rotation ticks, each row followed by its count of ticks
The counts run from 0 to 195.
[  8   0  21  11  13   3 -10  17 -13   2   8   5   4  11  16  20 -48 -10
   9   8   5  -8   8  -9 -23  13  10  19  -8   3   4  35 -15   3 -17  -8
  14 -19  -7 -20  10   1 -14  -9  -4  13  12  13  17   6  -4  44 -28 -22
 -11] | 107
[ -7  -1   4 -41   2 -31  -6 -13   2   3  -8  -3   5  -7  -9  19 -20   6
 -10 -26 -12  -1   2  31  27  -7  -4 -23 -11 -10  -3 -15  32   2   3  -2
   8  -7 -19  27 -18  19   9  -4 -18   4  26 -19 -25  -2  -7 -12  29  13
   8] | 191
[ 20 -15 -29   0  29   7 -32 -19  -9 -14  -5 -17   5  -9 -10  13  25  21
 -12  -3  12  20  -7  39  19  25  -9  -1 -22   9   7   1   6 -12  19 -17
 -28  15  -4 -12   2  15  -9 -14   2   4  31 -18  11   7   0  -3 -24 -29
  -5] | 178
[-10 -52  -5 -35  -1  14   4  20 -22  32   2  -5   3  -3 -14  23  -7 -13
  -6 -15  -4  -7  22  24  12  26 -14   8   1 -17   5   5   9  -7 -11  -9
 -11 -18  -4  -6  -4   2   8  -9 -12  29  19  -6  -9  15 -14  18 -23 -10
 -13] | 74
[ 10  -1  23 -18  26 -17   3   1  -2  17   2  14  25   1  -7  30 -49  -5
 -13   7  -5 -26  -7  28  10   9   8 -31   5   5   8  -1   0  -4 -33   2
  13 -13  -6  17 -20   9  16 -16 -12   2  20  15 -15  12  -9  -2  11  30
  -2] | 79
[ -9 -31 -15 -10 -29  10 -14   3   0  12 -10 -31   0 -11  22 -18  -9  -6
   0  -3 -10  -5 -18  47  10 -10   3  -7 -26  -2  -8 -11   2  -5   6  -7
 -14  -7  -3  19   7 -17  23  17 -22   7  28   1 -11   1 -14 -18 -24   6
 -17] | 22
[ 11  -5  -1 -12  -4  19  -2  17  -1   6   1  -7 -12  15  26   3 -24 -27
  25  -6  -5 -19  13   6 -28   7   6  17 -19   6   7  13   9 -24   2  -7
 -19 -28  -4  -6  42  -9 -17  -6 -25  -5   7  10  14  -5   0  29 -45 -24
   1] | 109
[ -4 -20 -34  -5   4  24 -14 -30 -11 -15  23 -13   1  12  34  -6 -14  24
 -20 -22  -1 -11   4  19   1  -2  12  10 -11  -6  -9   6 -20  -8  28  -2
  -8  -2   9   6   5  -7  11  19 -22   5   6  -9  15   9  13 -25 -30 -20
   6] | 144
[ 11   4 -27   3  -6   5 -28  -9  13 -19 -14 -15 -21  -9  16 -13   4  -5
  11 -14  -4  12 -22  48 -19  -5 -10 -18 -39  16   6   4  15 -12  18 -14
 -30   3  -5   8  21 -13  -5  -9 -22  14  16  -7 -12  10  11 -16 -20 -19
   8] | 171
[ 15   5  13  22  43  -2   7 -17  14   7   6   1  -9  13  -8  21  -8   8
  -8  15  34   2  12   4  34  22  16  14 -10 -14   4  -5   0 -11  11 -15
  -7   4   7  23  -3  19 -17  -9  -4   2  25   4  37   9   9   1 -12  21
 -20] | 124
[ -1 -25   3   6 -31  -2 -17  22 -14  14 -16 -10   9 -14  10  -5  -2 -22
  -4 -12 -11  19  -2  30 -14   6 -17  17 -22  21  -9  12   9  10  -6  -9
  15 -19  -9 -20  18 -18  -7  13 -22  28  13   6 -12  -3 -21  21 -29 -30
   6] | 48
[  2  -5   0 -22  -4  -4  23  13  25  26 -23   0  -4 -11 -34   7  15 -28
  -6 -13   5   0   8  29  17  -5 -10 -18   8   9  15 -16  40  10  -1  -1
 -16 -10  14  14 -11  12   7   5 -26  27   3  23  -8 -21  -2  -4  11   0
  11] | 68
[ -7  -6  -6  49   0 -13 -18   5 -12   1  -3 -20 -10   3  -5 -15 -11  -6
  -1  10  -2  29   2  19 -10  11  -2  36 -24  -2 -20  27  -1  22  -7  -5
  37 -12 -14   0  10   4  -3  -7 -16  32  23   3  17  18  11   1 -23 -22
 -10] | 160
[-22   1  -2 -12 -20  14   2 -25  17  -3   2  -3 -15   9  22  -9 -36  -8
  -3 -23   4 -17  -1  30  -6 -13   9 -19 -25 -26 -13 -15  -2  -5   9  -5
 -11 -11   5  22  -3 -14  14   8 -37  20  14  -5   0  18   5 -24 -14  23
   5] | 137
[-10   7 -13   5  -8 -18   3 -20  -3  -3 -18  12  -1  -3 -24 -25  -2   9
 -27   1 -10   3 -17  36   5 -25   4   3  21  29  -3 -17  18  26   4   6
   7 -10  12  -9  -9  12  29  13 -23  15   7  11   8 -36  -1 -23  12  20
  13] | 34
[ 14 -13  -5  15   1 -18 -31  17  -6 -23  -9 -25   4   2  11  -4 -19   0
   4  13 -10  11 -13  14  -6   3  16   9 -35  28  -3  28   3   0  -9  -3
  11  -3 -10   8  16  -3 -12  -4  -8   6  33   7  14 -14   4  19   0 -38
 -36] | 168
[  2  19 -11   0 -10 -12 -22 -14  21 -32 -20   1 -10 -12 -18   4  -7   5
  -3  -9   4  12 -22  28 -12 -16   0 -47 -12  22  10  18  10  21  11 -12
 -18  12   4  -8 -20  -3  -2   5 -14  38  14  12   4  -1  12  -1  22 -28
  -1] | 173
[ 12   0   0  25  28  12  -3 -17   1  13  12 -10 -12   8 -11  14  -4  -3
   7  25  29  -3   3  17  22  27   7  18 -14 -25   8  -3   3  -8   6 -12
 -15   2   4  19   5  15  -5 -19   1  12  25   7  26  25  14  -6 -40  15
 -17] | 125
[ -6 -25 -14 -13 -34  20  -8 -11  10   4  -4 -21   2 -12  26  -9 -10   9
   3 -17  -9  -2 -17  44  11 -15  -1 -17 -28  -4 -10 -11   6   4  19 -10
 -14   4  -1  21  -3 -26   5  30 -28  18  14   0 -11  10  -6 -24 -16  -1
   0] | 23
[ -4  -4 -41  -9  -1  20 -19 -39  -9 -17  17  -2  -9  14  21 -13 -16  22
 -15 -21   1 -12   3  27 -21   0   0  -4  -4 -15  -3   8 -19  -9  28  -4
 -11 -10   3   6  10   1  22  11 -28   9   5 -11  13   8  24 -36 -24  -5
  19] | 145
[ -2 -18 -38  -3  -3   6 -12 -27  -7   1   0   4   6 -10  -1 -16  10  30
 -25 -18  -8  14   6  40  -2 -12 -15  -5   8   7  -7  11   0  11  16  -7
   1  -5   5  -3  -3   3  19  26 -32  23   1   9  -7  -8   4 -47  -5 -11
  22] | 32
[  0  22   7   4  -9 -33 -32 -15  -5 -28 -13  10 -11  14 -14  12 -41  12
   6  -2  -3   8 -22   6 -12   0   7 -15 -29  10  -3  16  14  10  -2  -4
  17  -9 -17  -5   1  15 -14 -24  -3   2  39  -8   5  -6  13  14  21 -18
 -17] | 166
[ 12   5 -13 -12  10  33   2 -17  12  -5  10   6 -23   7  -6  12   2  12
  12  -9  19 -10  13   5  -9   6   0 -12   6 -10  25  24   2  -2  24 -19
 -42   5  22  -4  -7   0 -14  -3 -21  37  -6  21  21  10  21   0 -24 -30
  11] | 119
[  5  10   8   3   6 -26   6 -10  21  -2 -24  -9   3  -6 -29   8   5  -7
 -17  -8  11  15 -16  31  37  -8   3  -5  -9  14   6 -32  32  16   9  -7
 -13   2  -4  14 -20  21   3  -5  -3  10  30  -3   8 -18  -9  -5  19  19
 -16] | 183
[  8 -14 -12 -21   1   1  10  10   3  29 -25  10 -17  -8 -36   7  26 -23
  -1 -13   6  14   8  34   0  20 -13 -17  12   0  14  -5  40  -8  -5  -4
 -34 -13   8   1  -1   7  17 -12 -23  25   7  19  -7  -6  -4 -14  -3   2
   8] | 67
[ 37 -22  -3   2  37   5  -7   5 -14  16   9 -13   9 -16 -12  31  27   6
  -8  14  12   7  -3  21  29  28 -20  12  -9  15  19  -6  16 -16   0  -5
 -10   2   2   6   9  14 -22 -10  -3  -2  14  10  -4  -6  -1   8 -24 -29
  -1] | 64
[  3   9 -16   0   6  13  25  -8  -1  13  16   4  -8   3 -10  -4   1 -13
  -6  -6  -3 -16  17  25 -22  -2 -14  15  28   0  22   1   4  12   1   7
   0 -14  15 -20  -5  13  20  11 -24  26 -30  36  -2  -1  11 -10 -32  -5
  44] | 93
[  5 -21 -41  -2  -3  11 -16 -21 -23   1  14 -18   4  -6   9 -20  13  28
 -16  -4 -13   1  -7  44   2   3 -18  10  -1   9  -4   0  -2   0  17  -5
  -3  -3   5   5   6  -1  14  21 -27   4   6   4  -9  -6   8 -41 -26 -16
  22] | 31
[ 24 -22  -6   8  23   1 -23 -12   2 -24   2 -28  14 -13  -3  17  16  17
 -12  -2  10  16 -12  21  36  11  -1   9 -22  21   7  -5   1   0  19 -11
 -11  22   0  -7  -6   4 -21   2  11   4  31  -5  14  -9  -1  13 -16 -37
 -24] | 177
[ 21   8 -14   1   7  34  -2 -13   8  -7  13  -9 -21  -4   2  15   4   0
  20   2  17 -17  -2  14  -6  10  -2   4 -10  -8  23   1   4  -4  18 -16
 -37   0  15  -4  10  -4 -19  -6 -16  17  -8  25  14  16  21   5 -50 -23
   6] | 118
[-14  11  17 -18 -18  -2  26 -25  17   0   5   3 -14  15 -16  15 -25  -4
  13 -13  11 -26  -2 -10  24 -10  14   7 -12 -28   7 -25  38  17  16  -1
  -8  -5   7  29 -20  14 -10   2 -19  11  11   8   9  -5  16   0   0  11
 -10] | 130
[ 16  -1   9 -16  37 -12  13   2  -8   0  14   8  21   8  10   8 -28   5
 -30  11 -11 -31   5  10   1  -6  16   3  25  30  19 -11  -3  -8 -19  12
   4 -22  16   4  -1  21  24  -2 -12 -18  -2  21  19 -30  -6   0  -2  11
   0] | 88
[ 26 -32 -19  -1  36   5  -8  12  -7  23   2  -5   5 -18 -24  27  27   8
  -6   0  16  19  19  29  21  33 -22  -1   2   2  10  12  11 -12  -2 -12
 -11   0   5  -5  -2   8 -15  -9 -15  16  12  16  -5  12  -1  -4 -21 -28
   3] | 65
[  5  23  36  20  12 -14   4   5  -1   3   7   4   8  15   3  23 -50 -10
  12  23  10 -12  -4 -14 -18   3   4  13 -12   8   7  30   0  14 -21 -11
  34 -15  -3  -4  -5   1 -24  -8  -7  10   1  27  11   8   9  40 -17 -16
  -1] | 106
[ 11 -12   8  15  16 -19  -7 -12   2   5   0 -26  19 -12 -26  28   7   8
  -7  11  10  13 -14  30  49  11  -8  10 -15  -2   5  -9  10  24   0  -4
  13  18 -14  13 -33  16 -10   1   7  19  31  -1  -5  17  -5   7 -12  -1
 -12] | 185
[ 19   4  17  19  32  18  -5  -1  20 -11  -2  -8  -1   8  16  18 -21  -6
  -8  13  36 -12 -10  13  -1   8  16   5 -11  17  15  -2 -18 -16   3 -18
 -26   2  11 -10  13  -3 -13  -7   0   2  11   8  41  -1   1  28 -41   3
 -19] | 116
[-13  16  -1  -7 -20  -7   8 -24  14 -15  16  -2   2  13   8   5 -52  17
  -1   2  -3 -30 -20  12  -3 -20  19 -23  -7  -8   1   4  -2  24   0   4
  15   5   9  25 -36  -6   6   9 -21  20  -2  15   0  12  19  -9   6   4
  -1] | 139
